[[ 2.49  2.78 -2.20 -2.08 -2.00 -2.02 -3.37]
 [ 6.04  0.01  0.06  0.10 -0.22  0.08 -6.93]
 [ 4.83 -0.41  0.50  0.49  0.76  0.27 -5.49]
 [ 2.03  3.32 -2.96 -3.39 -2.81 -2.55 -1.89]
 [ 0.18  4.14 -4.05 -4.27 -3.26 -3.49  0.04]
 [-2.99  1.04 -0.93 -0.93 -0.74 -0.89  3.50]
 [-0.46 -3.64  4.02  4.11  3.14  3.67  0.70]
 [ 0.95 -3.27  3.28  3.06  2.84  2.82 -1.15]
 [-0.97  3.74 -3.25 -3.49 -3.60 -3.29  0.47]
 [-0.45 -5.21  4.92  5.04  4.06  3.98  0.15]]
->
[[-3.37 -6.93 -5.49 -1.89  0.04  3.50  0.70 -1.15  0.47  0.15]
 [-2.02  0.08  0.27 -2.55 -3.49 -0.89  3.67  2.82 -3.29  3.98]
 [-2.00 -0.22  0.76 -2.81 -3.26 -0.74  3.14  2.84 -3.60  4.06]
 [-2.08  0.10  0.49 -3.39 -4.27 -0.93  4.11  3.06 -3.49  5.04]
 [-2.20  0.06  0.50 -2.96 -4.05 -0.93  4.02  3.28 -3.25  4.92]
 [ 2.78  0.01 -0.41  3.32  4.14  1.04 -3.64 -3.27  3.74 -5.21]
 [ 2.49  6.04  4.83  2.03  0.18 -2.99 -0.46  0.95 -0.97 -0.45]]

[[0.74 1.10 1.47 0.00 3.31 2.21 0.74]
 [0.37 1.10 1.47 0.00 6.62 2.21 0.74]
 [0.37 2.21 1.47 0.00 3.68 0.74 0.74]
 [0.37 1.10 1.47 0.00 2.94 2.21 0.74]
 [0.37 1.10 2.21 0.00 3.31 2.21 0.74]
 [0.37 1.10 0.74 0.74 2.94 6.62 0.74]]
->
[[0.74 0.74 0.74 0.74 0.74 0.74]
 [2.21 2.21 0.74 2.21 2.21 6.62]
 [3.31 6.62 3.68 2.94 3.31 2.94]
 [0.00 0.00 0.00 0.00 0.00 0.74]
 [1.47 1.47 1.47 1.47 2.21 0.74]
 [1.10 1.10 2.21 1.10 1.10 1.10]
 [0.74 0.37 0.37 0.37 0.37 0.37]]

[[-0.06 -3.29]
 [ 5.69  4.10]
 [ 3.97 -3.70]]
->
[[-3.29  4.10 -3.70]
 [-0.06  5.69  3.97]]

[[ 5.26 -1.42  7.22]
 [-5.05  4.24 -1.04]
 [ 5.51 -7.01  0.69]
 [-4.95  0.63 -6.26]]
->
[[ 7.22 -1.04  0.69 -6.26]
 [-1.42  4.24 -7.01  0.63]
 [ 5.26 -5.05  5.51 -4.95]]

[[-5.56  3.76 -3.35  2.71  2.68 -5.03  2.82 -1.93  1.60  2.89  4.30]
 [-5.44  2.44 -4.22  2.41  2.87 -4.24  4.30 -1.18  2.20  3.86  2.72]]
->
[[ 4.30  2.72]
 [ 2.89  3.86]
 [ 1.60  2.20]
 [-1.93 -1.18]
 [ 2.82  4.30]
 [-5.03 -4.24]
 [ 2.68  2.87]
 [ 2.71  2.41]
 [-3.35 -4.22]
 [ 3.76  2.44]
 [-5.56 -5.44]]

[[ 1.88  3.54  4.33  1.16]
 [ 0.16 -0.79  5.71  5.06]
 [ 4.55  2.66  1.96  0.79]]
->
[[ 1.16  5.06  0.79]
 [ 4.33  5.71  1.96]
 [ 3.54 -0.79  2.66]
 [ 1.88  0.16  4.55]]
---
[[-0.45  0.51  0.84 -1.52]
 [ 0.57 -0.02 -3.51 -2.15]
 [-1.63  4.06  2.63 -1.61]
 [-2.71  5.63  3.39 -1.40]]
->
[[-0.02 -3.51]
 [ 4.06  2.63]]

[[-1.56  0.64  1.46 -5.87]
 [-2.16 -0.09 -0.91 -4.16]
 [-0.26 -0.12 -0.26  4.59]
 [ 2.81 -0.24  2.53 -3.01]]
->
[[-0.09 -0.91]
 [-0.12 -0.26]]

[[ 0.35  0.14 -0.44 -0.10  0.29]
 [-0.40 -0.03 -0.55 -0.13 -0.06]
 [-2.25  0.08  5.35  0.66 -1.37]]
->
[[-0.03 -0.55]
 [ 0.08  5.35]]

[[-2.71  4.67  2.88 -3.91]
 [-3.87  2.45 -0.83  0.38]
 [-2.14  3.88  2.22 -2.85]
 [-2.48  5.22  3.64 -6.21]]
->
[[ 2.45 -0.83]
 [ 3.88  2.22]]

[[-2.83 -3.94  3.66 -1.18]
 [-5.65 -4.97 -0.34 -5.84]
 [-2.22  0.22 -5.64 -4.58]
 [-0.62  1.43 -5.13 -2.85]]
->
[[-4.97 -0.34]
 [ 0.22 -5.64]]

[[-3.89 -0.44 -0.36  0.36  0.37]
 [ 3.42  0.91  0.28 -0.57 -3.41]
 [-7.00  1.14  0.17  0.36  0.14]
 [ 0.24  0.39  0.44  0.29  2.90]
 [-2.84  1.23 -0.42 -0.20  0.05]]
->
[[0.91 0.28]
 [1.14 0.17]]
